In the data rows, the value 128 means zero.
A hidden rule labels the rows of this table. It goes by one to three of the table's principal directions, not those with the most spread.
[129  96  70 205 135 182 120 171 136 112 137 113 139 104 122 108 151 137
 120 156  95 144 124 140 161 143 156 132 104 127  84 155] f
[109 125  76 153 125 176  92 145 139 140 156 157 108  84 111 120 190 195
  99 183 111 172  64 120 141 130 117 141 112 146 138 115] e
[141 155 130 111 104  93 125 139 143 146 134 119 116 114 133 163 169 136
 191 139 151 142 141  81  93 108 155 123 166 125 172 118] d
[118 170  76  82 106 120 128 110 161 141 136 159 101 128 106 107 175 144
 140 153 169 159 119  77 127 117 111 162 146 176 164 113] d
[179 100 147 110 105  69 120 108 122 123 114 152 139 186 125  91  64  41
  83  99 123  86 185 162 143 166 146 125 136 151 117 161] e
[143 115  62 129 132 123 115 106 137 130 119 150 152 148  92  78 118  82
  78 161 136 117 153 130 165 155 129 158 112 172 112 167] e
[135 135 146  91 131 129 136 102 140 121 121 109 115 142 131 153 120 144
 121  57 136 142 132 110 107 139 115 121 160 113 133 108] e
[107 105 129 139 135 144 120 124 135 146 133 111 126 120 125 119 151 140
 140 116 103 127 120 139  98 115 146 140 125 104 127 106] d
[116 127 167 192 152 122 158 171  90 119 120 107 177 131 148 118  91  85
 184 189 153  89 159 149 141 112 145  82  82 108 113 174] f
[102 102 127 173 129  98  78 131  35 172 164 183 149 118 116  49 118  78
 129 232 113  61 116 189 161 121 114  87  51 153 128 149] d
[ 95 106 118 176 139 163 104 123  85 142 154 103 144  99 131  87 127 109
 152 138 104 101 121 169 123 113 127  83  86 101 107 121] f
[170 154 184  83  89  61 169 149 157 110 113 164 116 163 139 191 121 129
 153  99 163 127 151  82 116 125 135 125 209 147 172 123] f
[149 136 146 151 103  90 130 152 103 123 128 125 136 131 146 120 105  77
 172 140 131  96 154 137 138 120 141  81 136 126 119 141] d
[125  91 139 112 142 139  94 109 111 145 143 158 110 128 110 129 147 173
  67 104  82 125  90 146 114 147 122 149 121 128 136 104] e
[112 121 148 130 153 121 105 136 101 155 133 135 138 117 115 127 155 149
 131 170 116 113 114 125 101 121 141 134  95 123 149 127] d
[107 120 144 174 107 155 153 152 115 105 148 135 148 119 143 113  96  97
 152 134 139 111 141 162 152 113 116  81 120 125 117 135] e
[125 146 130 159 153 142 115 166 105 128 127  65 131  93 139 156 153 145
 177 143 113 144 137 105 102 127 159 106  92  97 118 138] e
[125 140 103 104 153 147 141 107 151 133 125 143 104 125 119 142 169 197
 114 132 135 155  77  96 126 118 111 170 142 138 140 107] e
[125 101 134 109 124 165 137  95 149 112 140 143 122 137 112 132 117 146
  67  62 110 139 114 145 114 143 110 135 150 132 136 102] f
[137 122 165 145  96 106 102 171 125 150 150  95 103 111 150 163 178 148
 212  95 113 143 145 100  66 119 180  86 165  86 157 102] f
[138 157 124  81  89 120 144 120 189 113 115  71 115 147 123 146 127  92
 153  40 156 179 195  82  76 146 148 131 173 125 147 115] e
[121  89  97 166 165 181 109  83  98 124 139  89 138 125 139  63  88 100
  98 101  98 103 126 195 145 136 126 112  70  98  72 142] f
[142  89 183 136 112  93 110 113  79 137 145 168 136 145 144 118  79  95
 109 114 111  72 129 188 142 131 118  86 133 118 131 128] d
[ 80 111 197 172 154 114 113 162  45 152 133 125 166 112 141 116  99 103
 159 189 106  70 128 181 128 107 122  86  55  95 115 136] f
[105 136 136 120 134 145 119 131 109 137 151 138 114 101 123 153 162 177
 138 132 124 141  99 113 111 118 115 124 121 128 154 104] e
[ 86  98 142 160 145 138 112 132 102 153 133 127 155 127 125  85 119 106
 133 166 119 101 133 170 126 118 131 124  79 109 117 136] e
[118 151 144  97 126 123 139  94 117 132 152 172 118 132 136 103 118 130
 134 160 170 109 116 139 126  99 107 130 112 153 171 125] e
[123  98 157 146 109  98 113 150 125 148 131 176 148 141 124 117 123 114
 117 176 132 106 131 152 138 129 136 125 134 134 146 142] f
[194 147 167  80  95  77 172 105 154  93 119 149 109 177 155 165  76 101
 127  62 170 122 164 113 136 139 128 117 197 145 151 139] d
[147 122  54 157  85  64  99 149 147 163 113 179 159 146  91  58 148  48
 129 239 147 107 150 118 175 136 145 138 143 186 124 168] e
[153 125 105 127 154 135 119 109 138 132 116 139 112 115 136 136 141 171
  93 156 105 131  75 136 145 121 129 164 125 124 116 128] d
[172 124 161  92 113  76 144 106 148 129 109 150 115 164 134 129 107 104
 113 103 119 103 130 134 110 124 144 144 167 137 142 117] e
[168 110 134 113 117 182 178 121 210  74 118  98  86 138 142 205 129 194
  78   0  95 198 105 112 106 152 134 157 208 106 116  90] e
[128 136 130 112 103 125 128 137 148 131 143 149 112 119 129 179 165 178
 152 103 154 157 115  86 126 125 117 117 194 125 161 107] d
[ 99  91 157 176 116 129  70 184  87 157 145 106 142  97 124 150 159 141
 154 126  82 127 131 137 106 143 147  76 124  83 120 114] e
[127 112  90 146 101 134 119 130 155 136 134 132 125 132 120 103 143 113
 130 124 129 146 133 129 137 135 133 129 152 134 121 125] e
[158 119 123 122 120 101 123 120 131 137 126 167  97 129 151 172 137 181
 115 131 125 140  79 129 172 129 108 146 177 122 125 121] f
[184 127 119 120  91 109 139 137 185 116 116 124  99 133 134 192 155 162
 125  69 119 173 108  86 120 145 141 122 229 120 135 105] d
[107 101 149 165 117 158 124 148 118 111 132  94 150 123 138 112  92  87
 131  90 102 113 161 171 124 134 137  93 111  97  95 129] f
[153 134  93  32 136 126 126  58 188 132 111 142  75 160 113 129 151 173
  62  58 123 163 112  99 108 144 124 227 163 150 142 100] f
[140 114 129  76 114 154 130  82 162 101 129 135 110 149 118 118  91 116
  42  44 108 142 142 154 118 156 116 163 134 145 128 113] e
[ 97 111 150 141 143 142 126 111  90 133 145 123 152 138 131  74  89  80
 133 138 137  88 163 176 122 121 129 111  67 123 126 146] f
[119 158  78  62 147 194 131  76 190 107 119 111  94 117 112 165 155 216
  61  53 147 209  83  80 127 148  77 173 164 130 130  94] e
[101 121 112 163 159 202 136 141 134 111 127  74 129  88 128 158 147 181
 120  96  90 164  90 128 119 128 118 123 113  90  93 105] d
[161 171  74  88 115  96 118 100 128 139 147 183  85 111 137 139 165 165
 140 188 160 137  95  96 165 105 117 169 144 174 164 135] f
[147 178 185  21  99  86 164 106 182 112 107 139  83 150 151 224 127 181
 139  43 173 169 132  69  99 118 105 164 221 123 180  89] f
[116 103  71 139 141 177  95 120 136 128 142 133 132 125  85  61 147 119
  58 142  94 140 130 143 122 159 141 160  71 163 115 138] e
[109  54 195 196 146  71  77 141  19 184 144 189 177 137 138  67  87  75
 127 229  88  12 114 232 159 113 134  80  65 105 112 156] e
[100 101 121 191 154 144 100 183 131 151 107  65 167 122 109 100 156 109
 150 166 103 140 155 123  96 147 176 121  81  93  96 151] f
[108 131 153 154 135 132 115 151 110 140 124 100 139 103 142 152 139 149
 164 135 124 131 105 124 119 115 119  83 135  86 119 113] d
[124  61 117 218 116 149  83 184 104 143 148 140 144 108 122  95 145 119
 109 172  61 114 116 180 145 147 163 106  98 116  95 141] f
[131 146 142 189 126 124 142 158  95 124 141  89 149 119 150 101 117  82
 212 159 156 109 149 128 117 110 145  39 107 110 122 148] f
[ 96 139  76 107 154 144 106 113 130 156 131 125 129 114  87  81 179 131
 123 178 118 130 129 107  99 118 146 188  73 158 143 125] d
[114 117  60  95 175 193 108  69 152 137 130  93 102 113 102 106 172 181
  81  81  92 157 100 115  98 134 132 197 105 123 114 101] f
[156 146 192 100  87  82 155 127 102  93 144 131 131 169 164 135  46  46
 167  73 181  94 227 143 132 137 137  81 136 137 151 163] e
[121 127 158 167 134  75  96 172  82 174 126 121 146 118 138 137 162 131
 206 194 137 104 123 109 117 114 149  77 128  97 137 137] d
[142 124 172 125 115  99 130 137 122 128 124 148 130 132 146 162 108 132
 127 130 131 116 120 141 135 123 123 113 153 115 140 128] d
[120 179 123 117  95 121 159 172 162 102 118  86 138 122 136 165 135  99
 210 112 182 158 204  66 116 119 149 119 158 131 143 144] d
[133 116 213 145 139 111 132 171 123 125 102  77 146 126 148 179 118 132
 159  94  95 116 138 128  75 125 163  92 143  68 121 114] f
[135  86 162 172 133 101 115 145 100 149 125 121 146 139 140  96 111  84
 146 154  92  81 143 176 114 122 170 114 100 103 112 141] e
[170 158 124 103 105 137 189 107 170  69 111 149 109 133 151 181  80 141
  88  81 143 150  97 127 179 124  81 132 191 148 114 119] f
[119 111 125 147 128  84 106 130  71 154 134 175 150 147 119  60 100  62
 124 210 128  67 148 172 169 127 125 129  70 160 117 164] f
[120 142 213 196  78  62 130 215  78 136 135  78 170 126 169 124  87  14
 255 171 156  88 225 146  97 110 180  16 104  90 139 163] e
[162  95 175  92  91  57 122 119 127 127 116 225 142 192 118 120  66  83
  45 130 141  88 149 163 175 165 105 139 164 172 143 153] f
[108 184 117  97 122  95 125 142 110 145 140 193 122 118 121 137 161 163
 155 225 198 137 107  79 163 110  88 134 122 177 177 142] d
[ 87 155 108 115 167 171 121 120 144 133 113  57 135 113 126 104 146 134
 156 127 142 152 152 107  89 117 144 154  76 101 118 131] f
[140 150  97  88  97  98 135 115 171 137 125 160 110 140 116 110 148 109
 128 158 150 139 143 107 123 116 142 184 144 172 161 128] d
[147 122 121 129  36  44 129 167 179 149 121 161 131 171 133 112 136  53
 195 138 175 130 201 104 140 129 161 124 213 149 151 143] d
[175 150 121  81 104 122 153 110 195  95 101  80 104 153 134 156 113 110
 118  28 133 168 167  92  96 150 149 144 186 125 124 118] d
[ 92 138 102 139 171 164 124 100  88 137 144 102 141 106 129  77 127 114
 159 165 135  96 137 148 124  97 131 135  52 123 119 141] f
[173 114 111 120  85  80 106 151 130 123 132 183 126 152 101 135 123  97
  75 138 122 134 158 116 159 180 136 136 151 184 141 157] e
[134 112 174 153  93 115 145 153 124 121 147 126 123 128 158 157 113 114
 173  98 128 123 149 148 116 117 145  91 158 104 142 121] e
[154 108 132 185 159  95  83 137  52 155 132 123 143 118 152  85 110  96
 147 208 103  70 120 176 153 126 156  90  63 108  98 172] d
Here are more rows. What is the label of each one?
[148 133 128 129 132 138 168 118 150  91 109 151 151 151 129 151  85 132
  90 109 166 130 119 123 179 142  87 109 172 140 113 148]: f
[114 149  69 151 147 118  95 138  78 141 130 142 161 113 101  66 120  74
 117 240 143 102 149 136 179 139 118 131  41 174 109 183]: e
[102 103  90  93 124 151 108  79 120 132 151 218 134 133  84  71 111 117
  18 160 115 103 108 176 172 138  84 187  90 195 140 129]: f
[153 129 161 101  88  95 155 130 153 112 129 145 122 166 130 138 107  93
 137  77 151 124 173 115 111 137 141 118 177 146 154 126]: f
[122 119 151 146 124 122 107 161 128 149 123  82 121 100 137 187 175 170
 180  92  96 149 112  99  86 123 150  98 172  71 127  93]: d
[149 163 157  30 124  55 158  71 147 134 102 169 119 189 127 122  94  97
 122 113 189 100 161 104 123 118 111 174 160 163 168 132]: e
[143 123 186 168 136 110 154 158  90 110 127 102 148 136 165 153  78  96
 172 128 137 101 164 152 134 126 147  81 110  98 116 161]: e
[129 125 144  95 133 179 151  94 184 101 113  84  92 134 150 164 123 188
 102   3 114 177  93 123 100 131 106 136 184  80 108  75]: e
[132  78 155 133 101  84 114 142 123 144 127 180 153 176  97  87 102  65
  77 144 111  97 169 162 129 163 146 141 118 163 138 149]: f
[ 90 127 213 163 135 136 133 186 103 144 138 111 129  89 149 212 171 210
 193 127 114 143  74 108  83  99 121  66 157  65 153  80]: f
[114 169  83 121 126 140 130 150 157 136 129 120 111 104 116 132 199 169
 178 165 151 163 113  63 112 106 138 150 140 144 148 115]: f
[119 178 141 125 181 135 120 121  78 130 116  63 133  94 147 136 124 136
 175 154 132 115 117 114 105 104 125  97  68  96 116 132]: e
[140 136  93 152 134  84 101 158 101 164 134 161 132 118 105 119 179 134
 148 236 134 126 114  97 143 133 147 137 103 164 149 156]: e
[ 72 151 135 125 152 138 117 138  97 144 132 117 164 126 103  70 137  97
 165 178 163  99 163 112 103 112 127 111  66 139 142 141]: f
[ 86 141 114 117 142 159 141 114 128 129 127 113 129 125 112 116 140 143
 134 107 137 143 115 113 123 123  94 126 121 127 119 104]: f
[157 142 145 162 147 103 138 134  74 121 134 144 141 121 153 123 100 112
 157 191 142  81 112 146 161 109 126  82 102 131 123 160]: d
[132 135 186  90 110 100 151 120 140 120 122 191 122 146 141 167  94 151
  87 134 152 128  97 144 149 123  85 137 161 141 159 117]: f
[159 117  89  96 152 190 152 113 225  99 105 108  82 133 108 185 176 235
  35  52  91 227  74  83 102 168 136 218 170 132 123  99]: f
[ 90 108 144 140 132 128  81 145  69 151 139 140 139  98 114 115 131 122
 109 154  71  94 111 166 132 127 114 118  81 121 112 110]: e
[124 141  63  70 124 100  79  90  89 152 163 228 125 147  69  38 147  94
  69 209 157  90 155 118 160 148 115 180  67 238 173 163]: e
[146 189 120  49 108 139 170 102 190  92 123 112  88 142 133 167 142 160
 147  42 179 178 144  55  98 123 116 146 192 147 162 101]: d
[115 109 118 119 172 106  91  84  55 168 141 152 130 133 112  60 121 101
 103 188  98  68 120 174 130 123 131 160  35 148 124 142]: d
[147 134  63 100 117 168 127  86 159 102 139 128  97 127 115  99 123 123
  69  84 114 159 128 134 141 149 118 165 121 164 116 123]: d
[140 117 125 176  95  82 107 188 114 144 126 118 153 120 121 140 139  78
 169 174 116 124 171 120 131 142 167 101 131 130 126 156]: e
[ 94 106 163 124 187 130  82  99  73 168 118 125 142 115 134 110 122 159
 103 163  98  87  82 172 121 114 112 134  71  83 112 120]: f
[110 116  75 141 209 206 101  88 124 131 105  70 120  86 132 138 144 210
  70 116  75 157  48 146 147 132 102 166  85  76  61 114]: d
[103  98  90 199 141 188 135 163 143 113 111  71 144 110 124 126 133 135
 121 102  85 161 112 142 149 146 122 114 122  92  55 123]: e
[104 109 162 137 142 145 114 119  84 138 155 142 128 115 133 123 122 146
 120 130 113 107 106 162 119 120 114 104  97 115 139 115]: e
[134 169 140  77 155 137 163  64 109 101 132 126 121 140 154 136  78 132
 135  90 186 109 133 127 148 109  84 117 126 129 137 136]: d
[146 160  62  54 106 128 168  83 207  95 108 166 123 182  91  80 105  81
  65 113 188 154 182  94 153 151 115 213 143 214 143 156]: f
[105 179  97  37 149 158 149  88 198 130 115 128  76 134 114 172 189 238
 109  86 179 219  86  44 104 129  88 208 166 143 166  88]: f
[131 186 101  92 153 155 145 106 167 122 117  77  92  98 154 175 173 203
 179 108 162 180  95  67 104  96 126 150 155  99 139 106]: f
[116 133 126 137 125 187 142 126 132  90 143  67 131 112 138 153 106 125
 138  39 132 158 164 125 115 144 122  87 131 101 112 124]: e
[ 69 143  56  99 167 203  90 149 205 161 113 115 103  74  73 157 255 255
  92 165  97 224  46  44  79 124 134 236 128 128 148  76]: f
[140 150 139 113 104  83 145 136 153 144 123 151 118 134 139 145 153 133
 179 164 161 129 124  99 117  98 142 137 170 136 166 121]: d
[170 159 139  99 103 117 182  96 143  78 123 153 110 160 168 155  65 123
 132  59 189 125 128 121 188 126  75  88 204 136 117 133]: f
A new table starts here. A hidden rule labels the rows of this table. It goes by one to three of the table's principal directions, not those with the most spread.
[128 116 131  69  79  82 123 169 188 135 170 108 192 176 169 156 130  47
  69 202 101  31 146  82 179 113 183  70 184  94 188 176] sock
[131 161  64 210  83 135 180 118  77 128 147 105 105  74 158  77 138 164
 175  84 128 154 160 113 141 138 120 111 121 136 101 108] sock
[161 109 198  94 183  96  81 117 200 130 159 142 114 159 124 187 155  85
  61 182 129  81 133 128 155 109 177 149 157 140 168 171] wolf
[168  91 138  85 147  95 102 115 110 139 181 117 124 115 142 191 178 128
  76 168 182 111 126 232 145 117 166 137 138 198  83 152] sock
[117 159 128 170  77 122 114 178 148 110 139 124 181 134 125  78  77 124
 112 179  82 138 209  35 150 157  85  80 146 103 143 119] wolf
[ 65 137 131 100 124 162 111 150 166 115  71 148 158 182 103 106  90  89
 146 129  69 122 108  43 103 152  87 102 130  55 178 106] wolf
[117 115 119  77 127 115 123 142 120 126 121 145 136 138 141 136 133 109
 126 129 141  95 105 165 134 123 151 134 121 131 125 134] sock
[121 174 184 156  87 122 147 137 127 130 113 132 143 114 105  55  92 122
 172 115 141 160 157  73 120 152  93  86  76 114 140 103] sock
[144 138 143 200 109 119 146 121 160 113 165  98 130  97 131 116 119 128
 134 124  81 129 151  77 147 119 117 115 151 125 147 143] sock
[112 158 172 180 146 136  94 119 135 107  91 140 116  94  96  67  76 176
 144 116 123 200 167 141 133 149  74 128  78 166  97  67] sock
[113 135  87 231 127 169 140 106 110 102 126 100 108  81 111 109 109 187
 160  82  79 200 139 111 117 141  57 133 138 141  90 101] wolf
[ 95 118  72 200 147 181 114  91  96  96  72 124  84  90  90 104  98 207
 139  84 147 226 130 161 133 133  79 166 122 190  62  87] sock
[174  99 123 117 169 172 166 112  80 146 129 137 114 141  95 172 149 133
 161  91 150 162  68 116  33 127 136 207 129  99 139 170] sock
[ 80 140  68 155 134 164 116 159  91 103  48 166 125 111 104  60  64 191
 155  95 113 187 140 138 119 145  75 164  97 131  95  69] sock
[116 101 109  95 166 127  91 116 151 115 106 149 102 146 117 157 135 104
  72 139 170 126 116 166 172 128 172 159 149 174 132 149] sock
[ 48 106 107  91 141 148  96 122 176 106  91 116 143 150 125 157 116  98
 121 101  64 117  67 161 145 139  85  87 145 114 133 102] sock
[180 125 184 100 150  88 131 139 134 150 162 124 148 109 147 137 127 131
 125 141 123 104 123 189 111 107 159 149 102 135 135 129] sock
[137 112 117 121 166 134 117 111 121 134 118 128 104 123 129 155 135 156
 113 111 144 144 108 189 128 117 135 161 129 153 105 124] sock
[155 118  95  82 105 102 145 130  63 153 176 127 124 122 168 157 195 124
 125 146 190  88 129 191 125 126 168 115 125 151  87 145] hut
[ 99  96  98  53 118 111 107 155 196 126 137 118 169 197 172 185 134  62
  70 180  70  23 108  98 168 101 177 101 202  76 186 167] wolf
[ 34 177  83 173  68 160 109 156  95 100  30 142 146 109 109   8  42 205
 171 112 116 199 185 112 150 158  26  70  75 134  67  17] wolf
[137 119  99  95  99 109 136 161 130 141 158 108 175 149 173 150 127 119
 109 164  92  73 137 128 131 113 147 106 161  94 137 142] wolf
[ 99 123  56 138 114 180 141 122  92 117  96 131 124 150 114 123 120 124
 142 106 140 168 119  82 106 159 113 135 149 112 122 132] sock
[152 144 197 147 116 115 132 145 163 117 165 127 158 138 117 119 107  91
 138 151  84 113 150  44 110 139 115 116 133  90 170 160] sock
[156 100 125  83 156 127 148 109  88 154 136 123 114 120 135 173 162 143
 140  97 167 127  68 220  91 109 151 163 111 144 103 138] sock
[162 136 148  92 101 102 150 176 121 137 176 123 191 146 166 130 105  93
 139 148  85  81 136 105  98 140 143 119 133  75 155 160] sock
[128 103  92  65 162 162 125 114 107 139  96 156 109 184 116 167 148  90
 112 125 181 130  89 118  97 143 180 176 145 114 151 161] sock
[184 162 237 149 137  93 149 137 192 150 172 120 143 136 124 126 114  87
 131 134  93 107 145  54 116 124 137 118 121  76 204 166] sock
[113 124  57 123 125 162 136 121  81 126 105 119 129 137 158 125 111 162
 148 103 121 148 120 155 104 138 129 146 134 120  93 107] wolf
[111 117 117 130 126 147 141 103 142 129 124 111 112 143 117 160 148 108
 129 104 131 131  93 110 130 127 121 114 151 117 139 149] wolf
[ 72 130  87  84 101 172 110 154 123 125  56 146 165 200 115 107  85 125
 128 157 119 131 136  54 104 143 104 108 141  70 140 106] hut
[138 146  73 177  53 118 190 166 117 130 174 106 163 115 167  93 139 109
 160 144  69  73 162  20 129 116 142  98 165  65 172 151] hut
[ 57 111  33  70  55 166 142 156  81 113  72 133 165 189 140 122 103 122
 141 132 148 106 109  91 128 135 112  94 156  90 101 137] wolf
[122 147  66 209 128 178 152 106  67 117 111 129  87  96 109  95 127 179
 169  77 142 210 145 102 101 160  86 152 120 139  89 107] wolf
[121 147 136 193  77 104 144 135 181 125 157  83 153 102 142 101 115 128
 121 148  70 109 168  72 176 107 109  65 154 116 154 119] wolf
[119  99 129  89 127 115 138 141 158 132 130 124 143 144 125 167 139  99
 113 125 113  84  80 141 138 100 136 126 151 110 154 159] wolf
[156 150 167 185 148 133 124 119 109 119 135 146 106  87  98  86 123 153
 153 124 138 180 162 111 104 147 109 156  89 154 117 107] wolf
[171 150 192  82  93  70 129 156 125 149 183 132 164 140 163 121 140  95
 117 184 156  69 171 127 137 129 167  90 109 121 136 150] sock
[ 79 142  58 165 101 162 107 129 133  94  90 125 133 143 130  87  80 125
 108 135 120 168 175  74 171 166 119 108 157 140 122 110] sock
[135 151 164 115 130 110 126 133 119 143 125 134 128 121 134 112 119 142
 139 117 146 136 137 164 126 136 114 113  90 132 112 107] sock
[124 131  57 109 112 129 136  92  88 139 165 107  98 133 181 158 191  92
 112 117 182 117 131 169 160 163 181  93 150 160 101 141] wolf
[177 114  94 187 110 137 197 122  90 134 164 104 122  87 136 127 149 158
 174 103 109 123 113  95  88  89 147 174 144 111 137 157] wolf
[150 150  99 234 124 148 168 116  95 115 147 110 107  59 114  84 113 161
 168  71 112 204 147 111 116 153  97 150 116 150 115 118] sock
[133 102  96 148 165 151 131 131 114 122 116 135 113 114 113 154 128 173
 133 104  99 143  99 153 102 108 104 184 143 124 114 131] hut
[118  96 131  56 153 116  89 121 150 141 111 149 113 164 111 176 168  97
  65 172 192 100 110 167 159 113 169 129 143 160 134 144] wolf
[ 84 143 152 106 152 168 116 132 150 123  75 149 139 171 102 115  92 107
 164 100  75 145  93  74  75 157  82 125 109  59 164 102] wolf
[160 100 201  34 176  64  84 127 175 147 170 137 131 143 155 195 169  82
  69 173 148  51 104 230 159 101 194 132 124 161 140 150] sock
[133 154 165 126 148 117 102 126 114 132 125 146 113 119 123 113 123 148
 126 124 159 159 154 170 131 155 104 120  89 154  94 101] wolf
[105 127  87 154 129 169 131 143 121 106  97 143 135 140 104 108  97 126
 142 115  97 160 129  63 105 153 102 151 143 100 146 130] sock
[ 65 132  75 130  64 152 111 171 140  93  84 136 181 167 124  78  71 115
 121 175  88 117 171  27 151 142 103  89 160  93 142 114] sock
[ 73 158  86 169  81 160 144 150  95 108  71 140 139 116 109  51  78 162
 177  96 114 173 147  81 123 152  61 102 102 108 106  83] sock
[154 122 221  76 247 134  65  69 112 142  88 168  61 126  93 160 136 170
 120  96 212 196  91 255  90 140 132 199  49 203  72  89] wolf
[131 162  91 186 121 138 149 135 108 124 134 136 112 103 141  82 124 135
 154 105 108 149 163  84 128 155 124 133 123 113 140 112] wolf
[218 103 218 128 195  99 152 100 149 154 187 111 109  98 124 192 162 134
 136 105 117 111  74 188  81  81 163 195 117 134 150 171] sock
[155 162 176 213  46 101 164 133 164 123 175  91 151 107 115  83 115 110
 128 165 128 126 202   1 169 118 119  65 147 123 162 162] wolf
[102 113 143 101 172 155 102  97 107 130  66 167  79 134  78 133 152 157
 139 112 189 160  91 170 105 119 111 162  89 157  97  97] wolf
[200 118 170 152 212 131 120  82  69 143 139 153  53  78  99 153 166 204
 137  98 210 193 119 235  85 115 139 224  78 204  64 123] hut
[ 92 122 182  63 148 120 101 125 207 130 121 129 144 187 137 170 137  63
 117 143  66  56  83  98 129 118 131  90 146  66 187 136] hut
[150  82 118  83 217 155 101 104  80 137  67 189  58 138  80 169 160 192
 111 121 222 155  84 212  90  88 158 251 107 176  86 131] wolf
Here are more rows. What is the label of each one?
[111 113 119  86 157 128  98 128 140 133 104 150 115 150 125 149 146 123
 100 147 142 108 115 156 140 118 145 139 132 134 131 119] ~ hut
[ 51 109  63  91 163 199  99 119 102 115  25 168 104 169  86 128 116 149
 144  98 137 171  78 131  92 147  86 157 120 111 110  84] ~ hut
[ 96 121 218  58 160 108  76 144 239 119  86 152 155 191  96 143  83  55
  78 159 104  92 104  98 160 124 137 112 131 102 203 143] ~ sock
[158 138 136 151 127 116 159 137 131 140 154 128 124 117 140 123 142 127
 146 124 103 101 132  93 115 109 145 144 132  96 160 145] ~ hut
[183 104 103 144 205 160 139  89  65 142 128 139  69 105 124 171 157 196
 144  83 166 177  95 205  68 114 148 234 118 158  83 136] ~ wolf
[142 104 126  88 153 111  87 120 129 122 152 136 120 141 146 172 153 117
  78 168 157 105 139 182 153 128 168 142 148 170 104 146] ~ wolf
[164 135 189 196 123 114 143 121 180 133 176  79 151  98 120 134 118 139
 133 139  56 135 143  85 117 105  95 106 143 109 156 131] ~ hut
[141 162 158 166  80 100 149 133 127 135 155 110 133 107 142  97 125 145
 140 135 138 122 173 105 155 122 110  79 115 129 115 125] ~ wolf
[153 157  81 204  52 111 196 145 108 133 198  92 142  90 169  96 154 115
 159 126  93  97 172  45 145 129 137  84 158  95 150 154] ~ hut
[109 172 148 197 121 166 117 123  91 116  86 139 119 107  89  58  83 200
 177 111 123 219 177  90  89 161  36 118  78 126  81  62] ~ hut
[105 110 199  71 220 117  27 124 175 104  96 158 122 143 107 168  89 144
  73 136 116 155 112 254 146 147  92 151 101 183  85  95] ~ sock
[153 109 204  84 180  93 134 110 192 156 150 136 101 138 119 190 187  82
 115 121 122  60  62 150 128  82 166 143 129 106 189 163] ~ wolf
[108  85 108  16 168 142 118 101  83 144  93 146 109 151 130 182 164 115
 134  92 196 121  34 255  96 127 160 158  99 157  91 123] ~ sock
[163 122 152 147 142 120 105 140 117 117 155 133 139 113 119 133 116 156
 110 161 126 147 164 139 118 132 115 153 129 154 100 135] ~ wolf
[171 140 152 111 141 110 139  97 100 151 181 135  89 129 142 158 199  89
 125 127 198 117 131 141 123 151 175 124 118 146 127 163] ~ wolf
[165 132 203 124 199 122 113  95 151 145 120 157  76 130 104 146 154 137
 129 122 154 129 112 139 105 106 154 182  99 132 150 130] ~ hut
[191 181 174 200  92  93 169 121  92 150 194 102 126  63 150  73 139 153
 167 123 148 156 193 121 120 143 126  98  83 147 110 112] ~ wolf
[159 109 217  60 180  95  83 119 133 136 117 152 126 124 112 143 118 141
 103 151 186 133 113 240 120 111 157 167  75 189  99 115] ~ sock
[ 76 121  72 169 118 154 115 143 149 102  94 124 134 127 121 117 104 164
 127 127  57 128 133  93 146 114  76 121 161 106 123 102] ~ hut
[119 130 144 110  92  92 122 162 166 133 159 102 182 134 164 134 118 121
 114 169  61  65 143 125 149 105 113  72 147  95 140 119] ~ hut
[101 128  80 128 102 171 140 114  85 122 121 112 139 144 132 127 132 124
 160 113 121 155 117  99  89 161 103 105 135 107 107 116] ~ wolf
[127 156  93 194  60 150 164 143  96 120 139 115 148 122 124  76 118 137
 162 145 114 146 183  10 111 145 100  97 142  94 133 128] ~ hut
[ 91 103 192  40 153 104  78 135 199 132 110 138 150 173 122 173 138  90
  97 165  95  59  82 161 141  99 125  97 129 108 155 118] ~ wolf
[195 117 136 110 141 108 181 115  60 161 183 123 109  87 149 155 187 134
 170  89 172 117  86 205  76 117 166 167  95 142 107 153] ~ sock
[136  89 135  53 147 129 117 120 131 140 142 130 138 169 132 194 169  91
 109 155 139  82  81 147 100 114 162 139 150 114 139 160] ~ hut
[ 75 133 145  74 162 135  51 122 153 121  71 153 122 165 112 131 105 127
  82 150 156 156 138 182 159 161 104 101 108 161 100  80] ~ wolf
[184 169 212 188  90  77 182 127 175 147 207  89 139 100 158 113 140 102
 158 126  78  77 155  52 137 101 140  86 129  82 185 163] ~ wolf
[146 102 165 113 173 113  95 121 174 127 152 140 109 144 110 190 164 108
  78 160 125  98 117 131 143 109 141 149 160 138 147 166] ~ hut
